In the rows, zero is written as 128.
Each named turn below is shown by a few rows before and after it. Which turns, in which order, take the first row of each later pair to the second? The first pair is answered.
zami (before -> after):
| 115 |  87 | 114 | 145 | 149 | 143 | 107 | 137 | 144 | 139 | 123 | 115 | 128 | 149 | 139 |  ->  | 105 | 108 | 124 | 112 | 161 |  98 | 135 | 117 | 149 | 131 | 118 | 139 | 124 |  95 | 127 |
| 107 | 147 | 133 | 141 | 133 | 112 | 112 | 135 | 117 | 107 | 140 | 120 | 126 | 113 | 120 |  ->  | 112 | 120 | 121 | 149 | 136 | 135 | 106 | 139 | 130 | 110 | 140 | 114 | 126 | 150 | 133 |
| 134 | 145 | 122 | 131 | 136 | 120 | 133 | 101 | 147 | 128 | 132 | 110 | 141 |  91 | 125 |  ->  | 139 | 147 | 116 | 151 | 120 | 146 | 116 | 113 | 139 | 127 | 142 |  97 | 143 | 113 | 120 |
Mam (before -> after):
| 109 |  77 | 119 | 115 | 171 | 125 | 135 | 111 | 138 | 124 | 113 | 124 | 117 | 114 | 150 |  ->  | 116 |  73 | 109 | 134 | 155 | 155 | 119 | 130 | 127 | 122 | 126 | 107 | 123 | 146 | 149 |
| 113 | 147 | 128 | 135 | 130 | 114 | 140 | 110 | 145 | 127 | 108 | 130 | 156 | 123 | 131 |  ->  | 121 | 137 | 125 | 141 | 129 | 132 | 139 | 118 | 151 | 129 | 108 | 133 | 160 | 141 | 134 |
| 137 | 136 | 132 | 108 | 137 | 125 | 159 | 133 | 120 | 130 | 134 | 147 | 133 | 134 | 133 |  ->  | 140 | 138 | 129 | 122 | 128 | 140 | 145 | 144 | 109 | 132 | 140 | 131 | 139 | 153 | 131 |
| 156 | 156 | 117 | 143 | 121 | 140 | 140 | 144 | 122 | 130 | 119 | 161 | 124 | 131 | 137 |  ->  | 151 | 166 | 115 | 147 | 123 | 136 | 127 | 147 | 116 | 131 | 120 | 151 | 116 | 125 | 137 |
Lud (before -> after):
| 128 |  99 | 131 | 136 | 134 | 134 | 109 | 117 | 118 | 112 |  93 | 145 | 121 | 179 | 126 |  ->  | 124 | 106 | 138 | 115 | 144 | 110 | 133 | 106 | 125 | 110 |  87 | 166 | 117 | 146 | 125 |
| 101 | 127 | 104 | 149 | 120 | 142 | 152 | 127 | 101 | 125 | 129 | 103 | 142 | 110 | 126 |  ->  | 100 | 128 | 106 | 137 | 123 | 130 | 158 | 125 | 102 | 127 | 131 | 113 | 136 |  98 | 128 |
| 111 | 120 | 143 | 163 |  95 | 144 | 101 | 134 | 111 | 131 | 123 | 107 | 134 | 131 | 104 |  ->  |  95 | 114 | 144 | 140 | 121 | 109 | 114 | 110 | 113 | 130 | 107 | 124 | 116 |  88 | 110 |
goz (before -> after):
| 110 | 177 | 128 | 148 | 110 | 118 | 129 | 138 |  96 | 134 | 136 | 116 | 136 | 121 | 108 |  ->  | 103 | 172 | 127 | 133 | 128 |  96 | 146 | 122 | 106 | 134 | 126 | 132 | 126 |  97 | 108 |
| 134 | 110 | 159 | 136 | 103 | 116 | 113 | 162 | 124 | 123 | 152 |  97 | 131 | 132 | 122 |  ->  | 123 | 113 | 160 | 130 | 112 | 102 | 112 | 157 | 122 | 123 | 151 |  95 | 118 | 113 | 119 |
| 117 | 170 | 134 | 134 | 116 | 120 | 119 | 136 | 101 | 114 | 147 | 109 | 130 | 123 | 117 |  ->  | 106 | 161 | 132 | 121 | 138 | 102 | 134 | 124 | 113 | 120 | 137 | 119 | 123 | 101 | 119 |
| 142 | 127 | 146 | 156 |  89 | 158 | 111 | 151 | 110 | 104 | 156 | 120 | 135 | 154 | 114 |  ->  | 128 | 147 | 140 | 154 |  95 | 128 |  98 | 145 |  96 | 106 | 162 | 112 | 127 | 116 | 104 |
Now pairs of rows:
Each pair is 2 to 3 turns apart.
| 128 | 129 | 127 | 165 | 127 | 159 |  97 | 138 | 109 | 143 | 150 |  71 | 154 | 164 | 134 |  ->  |  94 | 139 | 125 | 136 | 161 |  91 | 113 | 101 | 106 | 144 | 143 |  81 | 125 |  79 | 130 | : goz goz
| 160 | 111 | 157 | 180 | 106 | 150 | 136 | 154 | 137 | 148 | 136 | 132 | 137 | 169 | 125 |  ->  | 145 | 146 | 165 | 140 | 115 |  87 | 168 | 133 | 137 | 145 | 129 | 164 | 133 |  89 | 104 | : zami zami
| 101 | 126 | 121 | 163 | 106 | 148 |  99 | 138 | 110 | 144 | 168 |  88 | 135 | 140 | 114 |  ->  | 101 | 155 | 127 | 148 | 105 | 113 | 109 | 129 | 100 | 138 | 164 |  98 | 135 |  98 | 101 | : zami zami zami
| 138 |  97 | 118 | 148 | 116 | 176 |  94 | 146 | 135 | 133 | 120 | 103 | 122 | 185 | 131 |  ->  | 125 | 182 | 138 | 102 | 114 |  90 | 137 | 116 | 106 | 124 | 127 | 138 | 126 |  67 |  98 | : zami zami
| 163 | 206 | 127 | 120 |  85 | 145 | 146 | 163 | 119 | 141 | 149 | 126 | 157 | 132 | 102 |  ->  | 147 | 194 | 116 | 146 |  88 | 153 | 106 | 164 | 103 | 149 | 159 |  89 | 146 | 141 | 110 | : Mam zami goz
